In the rows, 128 means zero.
Rows swapped in pairs by one turn or mirror: which row each one swaps with:
The rows were stretched afterwards, more along some directions than others.
ris: [103 150 139 182 121  91 107 100 102 137 133 123 147 139 112 131 144 140]
Gupar: [107 133 121 174 117 114 127 108 116 113 167 117 144 148 135  92 120 158]
degin: [104 113 129 120 134 102 108 141 101 143 130 132 150 129 153 122 161 153]
Dur: [106 119 134 121 126 106 114 135 102 142 139 116 148 129 164 121 150 164]
Sufa: [101 123 144 158 101 120  94 119 111 114 157 124 141 120 132 110 156 160]
ronof: [110 133 129 172 109 113 124 105 109 118 162 121 143 137 124  95 129 159]
peb: [140 146 124 141 113 137 101  96 115 145 161 127 144 115 118  93 157 127]
Rozud: [118 139 152 127  95 135 121 101 130 145 140 121 134 117 139 113 145 143]
zupat: [132 145 121 145 104 149 103  99 127 144 172 127 149 125 132  90 151 144]
lidad: [107 148 127 138 101  91  93 122 109 132 136 124 137 131 132 121 134 138]
Seked: [110 137 141 154 105 113 114  81 125 130 143 114 148 142 150 106 125 159]
Girev: [104 152 138 166 121  87 113 108 103 128 128 123 149 129 105 133 154 129]
seko: [108 139 127 127 126 135 100 121 140 138 133 149 147 127 130 100 159 149]
kika: [105 116 128 123 138 110 107 136 105 150 132 129 147 124 158 126 152 153]
vak: [115 142 131 174 104 126 126 106 119 117 160 119 144 146 125  89 129 155]
koza: [123 174 125 135 128 141 109 108 141 166 149 133 166 109 125 116 162 143]
Val: [ 94 125 120 141 112 120 108 126 133 115 134 141 143 121 136 117 130 147]
mig: [110 128 127 169 108 116 126 102 112 118 171 118 141 136 130  92 123 158]
guro: [117 141 127 150 107 119 133 103 119 112 169 114 136 130 119  87 125 139]
renov: [140 142 121 130 117 148 108 100 120 141 166 123 147 101 127  96 151 128]
Vefu: [100 139 134 131 112 127  92 124 113 148 157 132 147 117 165  99 141 170]
mafo: [111 168 130 165 137 123 133 101 114 141 129 123 165  92  96 126 180 130]
zele: [128 168 155 154 113 144 104 119 117 169 145 117 155 120 131  89 180 150]
Veki: [136 144 117 135 111 140 108  97 126 143 164 131 147 118 127 102 150 137]
ligoz: [ 90 161 110 160 130 131 119  91 148 149 161 146 170 137 145 112 141 178]
kove: [119 149 142 113  90 143  95 122 112 151 142 135 153  94 140  95 160 151]
Bitak: [143 155 126 137 105 151 105 100 125 149 157 128 148 118 117  91 161 133]
reva: [110 154 142 184 121  97 112  99 104 134 125 125 143 132  96 132 161 123]
gat: [138 145 128 134 103 144 100 100 121 152 163 132 147 118 126  94 160 141]
Mufuv: [103 145 136 153 126 127 119 108 113 147 169 144 157 104 113 104 170 155]
Rifet: [112 139 121 166 107 110 131 102 117 110 158 121 140 139 122  99 121 150]
nuta: [132 144 118 151 110 147 104  95 128 143 164 134 149 122 129  99 149 139]
Bar: [100 139 138 139 121 100 108 122 103 117 155 144 158 100 114 114 182 139]
fedi: [112 121 129 157 114 104 126 106 104 112 170 117 139 135 131  91 126 153]
pes: [102 138 129 161 128 110  99  92 118 145 163 136 168 101 138 109 147 148]
debom: [106 135 123 185 154 111 125  81 119 138 137 144 159 122 105 112 177 124]
Gigus: [135 146 121 140 105 140 101 101 127 135 163 128 146 128 128  96 150 134]
Kopot: [103 116 123 135 149  93 112 141 102 129 142 136 150 122 141 138 158 155]
pazim: [128 114 137 146 126 129 102 122 124 137 121 145 130 139 126 116 134 126]
ritug: [120 130 124 162 144 123 100 126 118 126 149 135 159 127 120  97 168 143]
binip: [109 144 124 161 101 116 132 105 122 110 164 119 145 145 128  92 124 158]
Las: [106 147  96 128 132  99 105 118 113 141 173 119 165 117 132 106 135 151]
Suve: [117 128 130 153  97 126  78 103 130 138 175 120 135 150 155  81 117 159]
pil: [ 97 139 127 163 108 119 112  96 136 121 124 158 162 122 131 117 149 139]

Rozud pairs with mafo
renov pairs with guro
pazim pairs with Las
lidad pairs with Kopot

Rows swapped in pairs by one turn or mirror: which row each one swaps with:
The rows were stretched afterwards, more along some directions than others.
Sulo: [117 112 121  77 152 130 112 153 102 115 113 109 130 178 132 122 124 133
 128 124 148 135 115]
nat: [114 108 124 120 118 133 137 161 116 118 134 123 124 140 118 119 118 149
 112 117 130 162 119]
guv: [105 108 138 131 124 130 166 120 107 122 158  90 157 138 120 154 113 109
 115  95 137 110 133]
mulo: [114 118 151 109 110 109 141 131 132 116 137 102 122 162 125 132 116 120
 125 112 136 141 133]
Fis: [136  95 126 105 119 117 113 164  99 115 133  77 138 154 120 136 108 124
  90 109 137 146 122]
Semod: [136 106 134  98 130 113 114 125 107 137 140  95 137 152 128 138 112 124
 101 120 155 125 128]
veta: [132  99 135  84 107 136 113 155 115 127 134  87 132 138 128 148  94 135
 111 118 148 154 136]
megi: [123 119 144  95 146 145 112 122 105 102 173 111 149 150 133 139 114 129
 121 110 169 130 138]
gam: [139 114 140 131 125 151 124 139 115 107 157 118 145 129 113 149 115 125
 144  94 163 121 124]
nunaz: [122  96 119  84 119 108 145 163 122 146 124  92 122 139 116 137 108 153
 117 127 135 129 139]
ped: [137 120 144 101 108 126 117 131 121 101 166 105 137 146 125 145 120 116
 135  89 157 144 137]
siguv: [138  96 134 106 110 121 107 164 110 112 130  76 136 142 117 142 105 117
  93 107 141 148 126]
ruto: [127 115 113  98 138 149 125 131 120 113 145 120 128 122 111 125 117 148
 144 127 164 127 135]
luva: [136 121 132  99 158 132 139 136 108 114 146 115 132 142 147 127 107 116
 129 103 143 119 145]
vivat: [130 106 121  96 132 136 148 156 129 131 117 102 150 128 132 157  81 112
 122 125 135 131 126]
Lolet: [144 101 133 114 112 121 113 161 106 116 130  81 137 142 123 136 107 119
  94 107 141 150 120]
bope: [133  96 135 107 109 136 108 166 108 113 140  86 142 156 111 149 106 126
  89 133 148 155 124]
tili: [136 120 121  65 133 132 107 155 112 130 124  99 133 134 132 132 107 132
 112 123 152 135 123]
Ges: [138 116 117 118 138 121 141 112 118 122 137 122 154 120 129 141 114 136
 138 102 159 136 123]
Bofu: [152 120 124  76 106 138 107 134 104 123 135  93 130 120 128 143 120 132
 115 119 153 138 122]
mag: [122  96 123 102 126 108 144 166 123 147 120  91 122 141 114 135 107 153
 113 125 129 128 140]
mopit: [135 104 145 108 139 126 126 137 101 128 137  94 127 151 136 128 107 118
 104  94 128 130 139]
Felav: [146 112 134 128 123 150 122 139 119 105 150 119 140 133 115 145 117 126
 141  95 156 127 120]
dek: [113 120 149 112 120 129 135 118 117 111 151 108 156 136 127 160 113 105
 124 116 163 141 128]
nutu: [140 110 132 122 141 132 124 161 121 145 129 104 132 132 124 142 102 141
 114 128 149 138 112]
refu: [132 113 104 104 151 140 115 148 116 122 121  95 127 134 108 123 108 139
 122 142 144 132 125]
makor: [124 112 115  79 154 135 133 128 105 114 166  95 148 123 119 148 104 131
 130 102 170 117 130]
naso: [132 104 150 102 131 127 109 149 117 122 126 101 119 142 132 127  96 123
 113 121 150 167 139]
bopi: [139 100 129 108 115 122 118 167 106 114 136  80 142 142 122 142 109 121
  93 103 140 142 117]
pige: [130  94 124  86 150 109 135 107 117 125 145 117 155 141 116 152 106 136
 117 120 162 127 140]
netol: [130 105 137 107 146 130 130 129 104 134 133 103 128 154 135 126 103 116
 116  95 139 125 131]
Tiza: [110  88 128  83 138 111 130 147 106 129 120  89 119 143 125 132  90 141
  99 119 143 155 143]
fisa: [142  91 130 103 115 119 106 163 100 112 131  87 139 144 120 141 107 127
  94 108 142 152 120]
Sib: [128  95 119  95 124 112 140 168 124 149 120  96 120 136 115 133 105 155
 116 133 138 130 139]
Kenin: [138 116 142 138 129 146 126 129 117 105 156 115 145 136 115 149 114 122
 138  92 159 123 124]
Razaz: [136 125 130 104 163 142 136 137 103 111 143 115 131 140 148 121 113 121
 130 106 145 113 142]
kof: [120  95 127 100 123 110 148 164 122 148 120  91 124 139 115 139 106 150
 116 127 136 127 141]
Diviz: [137 119 127 102 154 129 137 140 113 106 145 106 132 135 141 128 111 122
 125 116 140 119 146]
zivid: [131 100 117  82 156 121 134 115 111 126 145 120 153 141 116 144 110 146
 117 126 163 120 139]
Gunok: [122 102 118  95 124 132 153 152 120 131 124  91 147 128 132 156  86 111
 113 119 134 133 125]
mori: [136  97 127 106 110 113 122 160 106 119 126  75 142 151 123 143 109 116
  94 104 136 145 118]
buk: [128 122 133  89 117 144 134 132 102 130 147  97 136 108 132 150 108 123
 123 114 158 121 140]
vib: [130 105 146 102 138 118 126 110 115 110 146  94 148 152 119 144  98 114
  90 131 160 141 140]
fika: [114 110 129  93 166 149 117 139  97 117 134 133 127 148 135 103 102 139
 120 121 152 140 129]
Genap: [115 125 113 121 139 153 138 153 108 124 122  97 147 132 128 134 101 120
 125 100 156 115 128]
vop: [136 113 108  79 136 145 111 168  91 123 106 110 126 148 130 127 122 152
 131 119 137 132 115]
pekit: [138 119 141 135 120 146 125 129 121 104 159 118 145 135 115 147 120 116
 143  95 159 126 119]
Rol: [114 128 126 107 160 157 127 137 109 113 150 126 134 141 124 102 113 141
 134 112 162 125 118]
soniz: [111 121 141  98 158 140 133 117 104 119 146 123 144 144 129 151 111 128
 129 111 166 117 135]
Dipag: [139 107 124  96 130 128  98 140 120 112 150  95 112 144 125 140 111 118
 120 106 151 141 132]
luri: [122 114 136  98 152 126 139 122 100 145 144  93 149 153 123 145 108 132
 107 117 157 104 132]
Feb: [114  95 120  95 127 100 148 107 112 129 143  97 127 152 117 127 118 144
 126 106 141 129 142]
faka: [132  99 122  94 150 114 136 108 120 126 148 117 158 135 113 156 107 137
 120 118 160 121 139]
kose: [130 104 117  71 118 117 139 123 119 122 142  68 141 120 118 162 103 119
 135 106 169 130 143]
Fev: [148 126 143 105 137 151 116 142 111 127 156 115 144 120 126 153 106 127
 101 114 161 140 126]
pav: [109 110 130 125 125 125 164 119  98 127 151  81 148 136 125 143 119 113
 114  96 142 103 137]
fug: [129 143 116  86 134 122 128 124 126 119 143 100 139 129 129 140 122 115
 151  99 148 115 125]
Ror: [134 102 117  88 148 117 135 112 120 128 145 123 155 133 116 148 108 141
 124 124 165 122 139]
balor: [121  98 119 102 123 130 158 157 115 130 122  92 148 132 129 156  89 113
 109 127 131 131 130]
rado: [137  97 135 113 116 115 114 157 106 112 134  80 138 149 121 143 107 121
  92 102 138 148 120]
sonab: [141 116 137 132 126 142 128 127 119 107 158 111 141 139 115 147 121 117
 143  92 159 121 125]
riv: [135 115 141 128 122 147 117 133 122 101 155 114 141 137 112 146 119 117
 141  95 159 125 127]
mimag: [115 108 140 117 135 120 132 138 110 127 151 103 124 134 121 126 112 130
  90 129 129 133 134]
bafo: [139 118 136 126 121 144 127 126 116 107 164 112 146 137 115 153 120 119
 146  90 160 118 126]
meto: [121 106 125 129 128 128 149 115 122 134 144 109 133 130 114 124 106 138
 140 108 163 117 142]
Pifib: [127 127 138 125 149 151 145 119 116 135 134 136 141 113 128 126  97 129
 130 105 146 119 139]

nat pairs with Fev
Tiza pairs with soniz
ped pairs with bope
Razaz pairs with Gunok
Diviz pairs with vivat
Kenin pairs with rado
nutu pairs with Ges

